(in the rows, 128 means zero)
The rows below come in pairs that one turn or mirror swaps. Which row does each named row swap with?
The rows were stretched afterwards, more along some directions than others.
vedit: [170 147 173 121 113 114 137 147 128  71 124  90 112 149 129 110 119 137
 112 154 105]
kuvof: [187 142 163 123 124  85 124 145 117 149 125 100 124 155  99 135  99 134
 149  86 155]
nusim: [120 102 125  85 134 153 120 123 137 130 127 156 114 119 125 137 144 108
 146 120 149]
Biz: [124 123 156 120 156 107 132 139 134  97 125 129 194 153 134 118 136 109
 138 135 105]
pum: [112 101 111  97 126 163 120 131 135 139 139 156 118 110 122 142 163 114
 149 118 149]
daka: [129 150 113 147 126 138 144 150 104  78 140 104 142 153 106 103 120 129
 147 146 140]
ran: [171 141 165 119 112 111 142 144 129  88 111  94  87 149 130 115 115 122
 115 137 119]
mena: [142 154 133 112 130 110 115 122 125 144 129 117 118 125 119 142 123 159
 143  98 108]
toru: [129 113 131 101 163 147 155 108 142 184 118 163 122 131 181 107 120 127
  91 121 163]
pigoz: [124 150 120 153 131 139 142 148 102  94 133 109 151 153  96 113 128 122
 139 136 157]
Durif: [102 130  84 134 147 148 150 120 119 114 114 140 150 112 141 110 144 118
 103 137 120]
Sinu: [124 135  91 119 126 131 132 119 114 161  94 129 130 113 136 113 111 132
 121 111 131]
rusal: [130 136  88 118 123 125 138 114 110 165  97 110 116 105 131 114 117 139
 118 123 116]
pepu: [144 147 135 148 130 127 134 163 100  89 144 104 149 152  99 109 119 120
 140 139 146]
zovap: [146 158 129 113 124 108 108 122 130 139 134 116 118 127 112 140 121 158
 131 101 108]
par: [121 140  81 137 147 139 142 113 120 106 109 125 125 109 146 122 136 129
 109 142 117]
Koron: [123 156 135 144  89 105 136 119 108 118 101 108 108 112 102 144 144 161
 129 149 116]
muk: [130 153 123 152 120 134 135 157  96  82 142 105 140 148  91 105 127 135
 139 141 141]
bon: [113 115 139 107 168 152 150 114 145 204 129 170 136 128 172 116 136 132
  89 111 164]
bosak: [163 130 117 128 137 150 134 118 143 201 136 149 152 124 170 119 123 135
 100  67 142]
Leb: [113 107 116  94 131 164 117 125 131 140 128 158 105 115 117 141 155 114
 150 106 158]
nad: [172 136 173 121 120 117 140 154 133  76 125 102 119 141 137 121 124 125
 119 145 109]
Kope: [ 72 135 105 110 150 176 116 112 139 157 141 163  82 125 109 122 175 135
  87 108 173]
puda: [ 72 143 104 124 150 173 110 121 128 157 137 157  83 123  96 133 180 141
  89 107 171]
rel: [157 143 162 127 112 118 142 151 136  76 122  94 124 148 136 110 125 131
 113 154 101]
lugid: [172 128 121 122 133 145 133 112 149 185 144 142 154 135 174 109 112 124
  96  73 142]
mutez: [130 165 131 157  94 105 136 121 105 115 105  90 104 111  96 143 151 166
 113 155 112]
gar: [129 164 118 154  88 111 134 114 108 109  95  96 108 112 100 146 140 155
 122 155 123]
tezu: [151 143  73 134 103 140 129 134 111 147 100  96  57  97  93 124 146 150
 100 113 149]
rira: [131 142  83 117 120 126 133 114 117 162  99 127 133 112 138 110 112 141
 112 119 125]
zevas: [157 135 105 135 136 149 132 120 142 196 147 148 159 121 162 118 126 141
  91  70 135]
govep: [131 154 102 151 128 139 138 162  94 109 139 103 137 150  88 107 142 134
 144 129 150]
vupom: [167 162 132 121 112 110 147  85 119  86  99  72 143 170 117  72  94 136
 113 153 125]
Vorer: [161 166 133 119 116 104 138  88 106  82  95  70 121 174 103  72  94 129
 112 156 142]
toze: [133 144 116 148 131 143 137 162 101  82 146 112 155 148  95 102 135 123
 141 132 143]
raza: [194 145 155 122 110  85 121 145 117 131 127  98 110 144  87 135  91 137
 153  96 154]
vil: [158 139 158 123 119 130 149 137 137  86 112  94 113 140 137 112 133 129
  99 154 111]
Koza: [123 112 148 105 168 149 155 111 141 192 121 162 130 132 172 113 124 130
  89 117 157]
nebo: [175 150  85 133  95 128 128 142 117 143 112  89  81 103  91 116 134 156
 103 113 140]
dotu: [136 171 138 150  89  95 131 124 101  99 111  90 108 107 101 140 140 159
 130 153 110]
Zab: [163 138 165 125 116 125 137 156 130  72 134  91 109 137 120 112 134 132
 111 154 103]
ziz: [162 170 140 113 112  99 133 100 106  70 107  67 143 170 104  62 102 130
 125 155 126]
Mumo: [132 130  92 117 125 129 138 118 119 163 103 132 136 109 140 111 105 136
 119 119 125]
ruz: [165 178 114 117 112 111 135  82 109  97  99  76 120 170 113  69  95 145
 107 141 140]
Getu: [ 74 140 109 123 144 165 111 127 137 150 153 162  98 127  98 128 183 146
  98 102 161]
simom: [145 163 133 116 124  94 108 120 116 147 121 102 116 136 106 139 113 145
 137  99 117]
zunos: [137 139 159 108 160 106 130 128 134 102 126 130 178 154 143 125 132 116
 128 130 112]
nezu: [143 154 132 108 122 103 116 114 129 133 131 121 122 130 116 134 114 156
 139 105 108]

ruz is swapped with Koron
bon is swapped with Kope
par is swapped with Biz

